0: [114 229 218 163 132 77 197 162 83 85 166 123 105 108 102 148 177 113 163 104 84 85 125 127]
1: [136 64 72 113 116 127 117 113 129 115 119 131 123 137 124 106 112 132 111 138 121 131 125 131]
2: [135 100 96 144 145 108 101 129 151 133 110 128 115 121 136 88 123 122 111 135 100 138 152 130]
3: [140 65 74 109 116 120 113 124 131 121 121 133 124 125 129 110 115 133 110 141 100 130 132 131]
4: [137 82 59 96 112 143 108 100 127 129 111 128 154 124 133 94 99 122 111 152 116 122 124 129]
5: [138 126 123 135 143 100 112 125 112 119 120 126 135 119 144 95 110 124 142 125 95 99 137 127]
6: [105 89 56 81 149 183 104 79 143 118 102 129 223 166 124 151 82 146 89 178 187 141 105 106]
7: [143 56 59 109 87 232 100 92 153 214 103 126 117 122 138 125 111 130 100 167 187 175 123 145]
8: [119 236 224 175 172 88 89 189 139 91 141 120 101 113 101 85 171 105 135 107 83 135 133 123]
9: [137 54 53 93 95 221 107 89 158 155 108 122 115 159 130 157 102 137 94 146 197 191 120 124]
10: [134 52 53 94 104 217 105 89 152 121 106 126 105 179 135 160 96 149 97 143 189 186 120 132]
11: [119 252 234 145 157 78 115 182 100 81 164 124 104 116 100 97 170 112 150 110 76 104 129 139]
12: [125 41 54 89 86 223 133 88 194 150 99 118 123 157 161 222 114 138 90 130 255 210 114 109]
13: [116 174 185 86 142 77 160 109 79 88 164 140 196 107 109 108 104 126 179 130 82 89 114 127]
14: [94 255 255 171 148 62 212 191 61 68 189 117 84 96 88 178 204 123 185 84 72 84 128 137]
15: [135 59 51 94 90 150 112 84 133 149 112 126 154 129 142 115 105 131 100 145 179 143 124 129]
16: [154 69 65 141 115 126 111 100 142 155 117 127 128 119 150 99 121 131 119 137 139 126 137 126]
17: [122 209 197 92 128 86 111 161 99 96 149 143 138 125 118 93 99 126 153 115 83 86 120 131]
18: [145 87 95 167 141 110 92 162 178 143 102 132 110 124 129 100 150 111 106 123 117 166 155 124]
19: [136 172 157 149 160 109 105 156 132 127 122 129 114 124 149 82 116 118 128 115 88 105 146 120]
20: [142 60 53 110 78 228 96 93 153 230 104 122 119 118 148 110 115 123 99 167 193 172 129 146]
21: [138 49 51 118 78 221 119 119 182 181 102 122 107 151 137 183 116 134 95 131 255 213 118 124]
22: [147 77 71 165 142 126 103 105 155 166 109 127 119 119 158 93 123 122 126 121 130 127 159 126]
23: [146 59 62 123 94 151 109 92 132 165 107 133 134 124 138 109 114 129 106 138 153 139 133 131]
24: [142 53 54 124 85 211 100 85 163 231 110 126 136 126 159 125 114 123 98 155 244 160 123 127]
25: [114 45 51 110 87 177 140 75 179 176 101 117 214 116 171 185 113 124 88 162 255 169 112 109]
26: [126 234 219 149 157 83 96 181 121 94 144 124 102 110 105 92 161 105 140 109 81 115 132 125]
27: [97 255 255 160 144 58 211 181 64 71 180 119 91 98 92 175 200 118 182 83 76 76 123 135]
28: [146 66 63 160 125 124 105 100 147 169 114 128 122 130 152 101 125 123 120 132 145 136 158 130]
29: [83 209 255 67 175 61 255 142 72 47 193 147 134 167 90 246 117 187 242 84 60 63 86 149]
30: [100 253 243 180 140 70 198 175 70 80 174 123 87 108 91 155 189 116 174 97 82 88 131 125]
31: [115 234 213 81 147 84 117 161 91 87 157 149 149 130 106 91 96 125 163 112 75 90 115 144]
32: [128 88 62 93 128 162 98 96 128 119 110 130 140 163 127 105 99 134 103 164 110 128 115 127]
33: [125 47 49 127 75 168 121 75 162 190 106 125 193 114 159 149 118 123 97 161 255 170 117 119]
34: [145 55 54 130 74 221 93 87 176 251 102 122 126 131 168 141 121 118 96 156 255 159 128 130]
35: [68 255 255 141 124 39 255 183 47 37 218 103 85 103 74 255 235 151 208 72 59 57 98 141]
36: [79 138 183 49 215 111 173 100 87 47 145 161 223 210 104 222 82 180 170 137 70 70 68 135]
37: [99 255 255 156 140 59 229 174 59 65 193 119 90 93 90 201 191 128 182 87 73 72 116 131]
38: [141 76 59 119 106 128 105 91 114 132 112 136 161 119 147 104 105 125 122 151 119 128 127 135]
39: [84 245 255 135 126 54 255 151 49 58 205 113 111 112 88 255 210 158 184 77 71 73 104 135]
40: [138 178 159 130 158 103 100 153 119 111 121 133 115 119 140 86 110 116 139 121 90 103 133 125]
41: [145 54 51 110 88 231 96 99 179 201 102 119 107 149 131 161 117 127 98 145 234 212 128 125]
42: [111 255 246 179 140 72 202 173 70 80 178 123 92 100 101 158 194 107 173 100 84 82 126 128]
43: [117 249 230 189 175 78 99 191 131 97 140 125 105 108 98 84 183 110 140 111 83 128 138 115]
44: [143 143 127 174 160 109 98 139 162 143 107 123 107 117 150 87 126 107 125 119 96 131 160 120]
45: [144 97 93 130 127 120 95 124 128 146 116 130 120 128 144 89 104 126 119 129 100 124 146 129]
46: [140 82 96 147 121 117 103 141 146 124 117 141 117 126 133 111 136 125 108 121 98 137 142 135]
47: [142 76 75 150 137 128 96 108 152 154 117 134 120 126 154 89 113 124 123 133 124 126 159 123]
48: [136 87 90 138 128 115 98 134 145 125 111 129 115 122 123 111 126 123 108 134 106 143 144 131]
49: [139 60 53 101 77 230 101 93 157 230 105 128 119 124 147 127 111 125 104 170 220 162 128 127]
50: [111 255 240 178 141 70 198 171 70 80 173 121 89 102 96 158 188 111 172 98 88 86 125 124]
51: [141 76 78 97 118 148 94 129 131 135 109 133 121 125 130 97 94 126 107 170 99 148 128 140]
52: [135 67 71 94 122 158 92 119 138 140 106 131 114 122 128 95 108 124 108 166 109 165 133 148]
53: [145 74 86 160 127 109 105 151 155 127 111 136 117 124 127 96 141 122 106 133 120 142 151 131]
54: [126 248 238 197 168 79 98 189 129 90 146 120 100 105 103 86 179 102 139 104 80 128 136 115]
55: [101 255 255 161 160 65 184 195 76 67 180 120 89 105 88 161 197 114 169 94 71 94 118 130]
56: [150 69 62 174 118 116 102 151 170 153 113 135 118 122 129 101 141 116 110 118 140 150 160 122]
57: [139 122 122 135 135 101 110 118 111 111 112 139 141 119 136 96 109 130 144 129 93 99 133 127]
58: [145 120 115 156 153 116 95 132 152 141 106 134 116 129 157 86 119 116 127 123 94 125 148 125]

[134 85 61 94 111 159 110 89 127 138 108 126 165 122 146 104 96 126 108 170 134 126 131 121] : 4 38 32
[137 50 51 123 77 221 125 113 183 176 95 121 108 153 143 195 117 135 92 117 255 206 123 122] : 21 12 41
[127 67 56 99 101 159 115 82 126 153 108 126 190 126 135 109 101 133 101 159 168 137 111 123] : 15 23 4
[131 56 55 122 79 199 106 91 158 214 107 122 153 124 160 131 118 122 96 156 242 157 123 120] : 24 34 49
[140 62 61 100 99 151 121 91 126 147 115 130 147 128 139 121 102 128 107 143 175 141 125 130] : 15 23 4
[136 181 155 120 149 99 105 156 119 106 127 129 121 122 120 81 114 124 131 122 96 101 135 126] : 40 19 5
[143 58 50 99 85 240 100 99 168 194 109 121 117 145 131 155 110 130 94 143 228 211 122 130] : 41 21 9
[140 56 58 105 89 151 108 85 139 152 110 127 155 130 143 117 104 134 100 145 175 139 117 128] : 15 23 38
[134 70 81 97 117 144 94 123 134 141 114 127 112 129 133 96 93 128 104 168 100 138 136 137] : 51 52 3
[107 69 119 82 148 85 239 88 69 85 147 129 218 123 123 238 110 162 139 117 114 89 96 123] : 36 13 57
[128 53 50 127 74 184 107 72 164 198 101 122 170 118 162 152 121 126 93 150 255 161 120 122] : 33 24 25
[124 177 192 147 116 79 193 135 75 97 159 122 134 112 108 141 163 123 151 109 93 92 121 129] : 0 50 13
[131 129 150 131 100 87 164 103 73 104 145 136 200 113 124 110 130 127 167 124 86 97 124 122] : 13 57 5
[138 53 54 92 91 233 98 86 163 163 103 119 118 163 129 155 101 127 95 153 199 196 118 120] : 9 10 41
[69 255 255 142 123 43 255 180 47 41 216 110 84 99 74 255 232 145 209 69 65 61 101 134] : 35 39 37
[81 151 188 53 201 107 190 106 84 53 151 154 228 179 104 195 86 177 171 136 73 64 83 128] : 36 13 29
[97 145 176 91 138 63 255 94 62 83 166 124 255 87 115 193 116 133 195 132 86 80 103 114] : 13 36 29
[126 214 200 147 147 92 101 172 126 97 129 133 114 115 105 90 145 108 135 112 84 113 134 113] : 26 8 40
[110 255 250 154 158 78 130 190 105 83 166 128 100 115 98 107 179 110 157 102 81 110 125 129] : 11 26 54
[124 231 215 145 152 85 99 184 124 103 144 121 110 111 109 92 147 114 137 109 81 113 123 124] : 26 8 11
[101 218 255 69 182 68 147 151 97 68 177 165 154 175 93 127 88 152 214 106 56 75 95 151] : 31 17 13
[145 68 70 175 120 120 98 149 167 145 113 132 114 123 132 105 153 121 107 122 137 150 156 131] : 56 53 18
[85 121 159 62 190 97 222 96 73 66 149 134 251 155 109 223 84 171 165 143 83 77 81 114] : 36 13 29
[138 74 60 97 101 168 118 81 131 131 107 127 150 135 132 109 99 132 98 151 164 130 120 124] : 15 23 4
[138 48 53 131 75 227 120 109 191 201 104 122 109 148 144 198 123 126 90 118 255 216 115 123] : 21 41 12
[114 254 235 146 158 77 122 186 99 82 158 120 97 110 102 97 166 110 149 104 81 112 125 134] : 11 26 43
[140 165 149 146 161 102 100 149 141 135 122 133 116 115 148 86 115 116 135 116 89 108 148 125] : 19 40 44
[140 98 93 117 124 127 100 114 124 135 121 130 118 124 135 92 108 121 116 147 104 109 141 127] : 45 3 48
[142 89 98 183 145 116 92 168 180 131 108 128 106 117 120 102 157 117 105 123 114 167 162 123] : 18 53 56
[100 67 126 74 157 84 253 90 65 76 149 123 185 168 107 255 103 182 131 100 125 89 85 132] : 36 13 29
[142 55 61 115 101 211 94 109 176 196 98 124 111 124 127 145 124 129 98 147 217 211 131 127] : 41 7 21
[110 246 255 71 169 66 140 166 84 68 179 161 134 160 100 117 96 148 203 109 63 75 105 150] : 31 17 11
[97 89 51 75 153 206 102 70 150 122 88 124 201 198 128 167 73 161 92 179 193 141 106 106] : 6 10 9
[146 69 66 177 124 113 100 152 169 144 109 135 112 124 136 104 147 121 108 119 140 149 165 129] : 56 53 18
[126 45 53 93 94 190 162 121 167 117 96 124 116 168 156 209 107 154 91 123 239 202 110 122] : 12 21 10
[136 51 52 118 89 225 105 102 181 201 99 123 108 139 132 160 117 120 92 141 230 211 126 136] : 41 21 9
[119 76 53 95 123 161 116 81 136 128 105 124 232 113 143 130 97 135 102 177 176 132 116 105] : 6 15 4
[99 68 118 83 142 84 246 86 68 80 138 120 201 141 117 250 102 170 134 105 121 93 86 129] : 36 13 1
[121 42 51 93 102 187 185 119 155 110 93 115 118 170 150 228 108 161 95 114 235 190 105 131] : 12 10 21
[122 46 57 87 119 176 185 114 134 105 99 115 114 194 141 233 98 171 101 112 195 167 97 138] : 10 12 9
[134 103 114 193 147 116 91 157 184 136 106 130 110 121 130 85 150 114 107 123 103 153 164 129] : 18 44 53
[142 51 56 109 96 236 93 108 181 202 107 127 116 139 136 161 113 127 96 151 234 217 124 124] : 41 21 9
[77 119 150 51 214 116 195 86 83 58 140 150 226 222 105 244 81 192 151 131 74 77 72 127] : 36 13 29
[136 184 164 115 148 96 106 156 117 108 125 129 124 118 121 90 115 119 137 120 86 97 133 127] : 40 19 17
[104 35 41 84 113 255 126 68 200 137 91 101 176 184 171 255 92 160 80 160 255 202 96 101] : 12 25 21
[96 246 255 65 160 75 147 163 88 66 175 159 134 155 98 123 100 150 197 103 66 72 100 147] : 31 17 11
[70 152 205 51 214 109 194 103 80 47 153 162 192 233 103 228 87 203 177 118 64 71 66 137] : 36 29 13
[116 38 52 91 97 245 142 80 195 134 88 113 152 174 168 254 103 157 85 132 255 215 105 108] : 12 21 9
[143 140 130 168 165 109 93 139 171 144 103 127 114 121 147 81 130 113 120 120 99 130 160 122] : 44 58 2
[144 175 157 130 148 108 104 147 125 106 124 136 123 121 128 89 115 122 127 126 93 102 132 123] : 40 19 5
[137 181 163 124 143 98 104 155 121 108 130 129 123 121 120 90 120 119 130 126 85 101 131 123] : 40 19 17
[106 253 247 81 157 79 131 174 86 78 178 151 129 149 99 107 99 138 186 116 65 83 107 142] : 31 17 11
[118 133 163 129 99 84 187 106 74 89 155 129 214 104 124 138 141 121 171 120 87 94 118 115] : 13 57 5
[104 214 235 70 170 78 141 141 88 70 166 161 161 157 100 121 87 147 189 116 65 78 100 147] : 31 17 13
[151 97 90 118 125 128 99 122 126 138 114 135 119 124 140 93 106 115 118 143 104 106 145 127] : 45 3 2
[109 54 52 71 149 236 132 82 144 104 89 116 140 232 131 226 79 186 92 136 199 178 93 131] : 10 9 12
[123 136 162 118 107 82 203 101 70 90 159 124 216 105 122 139 134 120 171 119 85 88 115 114] : 13 57 5
[108 255 243 81 145 72 128 176 89 83 174 150 126 143 102 101 108 133 184 112 67 80 113 141] : 31 17 11
[142 59 55 112 110 194 96 115 161 184 105 130 110 124 129 101 118 130 104 160 164 189 127 146] : 7 20 23
[145 78 77 161 120 116 109 144 154 133 107 134 113 122 131 98 134 120 109 127 121 143 150 132] : 53 46 48
[126 70 67 88 130 150 108 93 118 110 109 129 144 181 130 131 97 155 106 130 124 134 111 133] : 32 1 4
[151 82 85 132 124 132 104 113 123 146 117 134 128 130 145 96 109 127 116 141 105 118 145 129] : 45 47 16
[134 177 158 124 150 101 112 154 122 112 128 131 119 119 121 88 114 121 127 118 87 99 130 128] : 40 19 5
[110 39 57 82 121 195 203 102 138 97 86 115 130 205 155 255 100 191 91 104 226 179 91 126] : 12 10 9
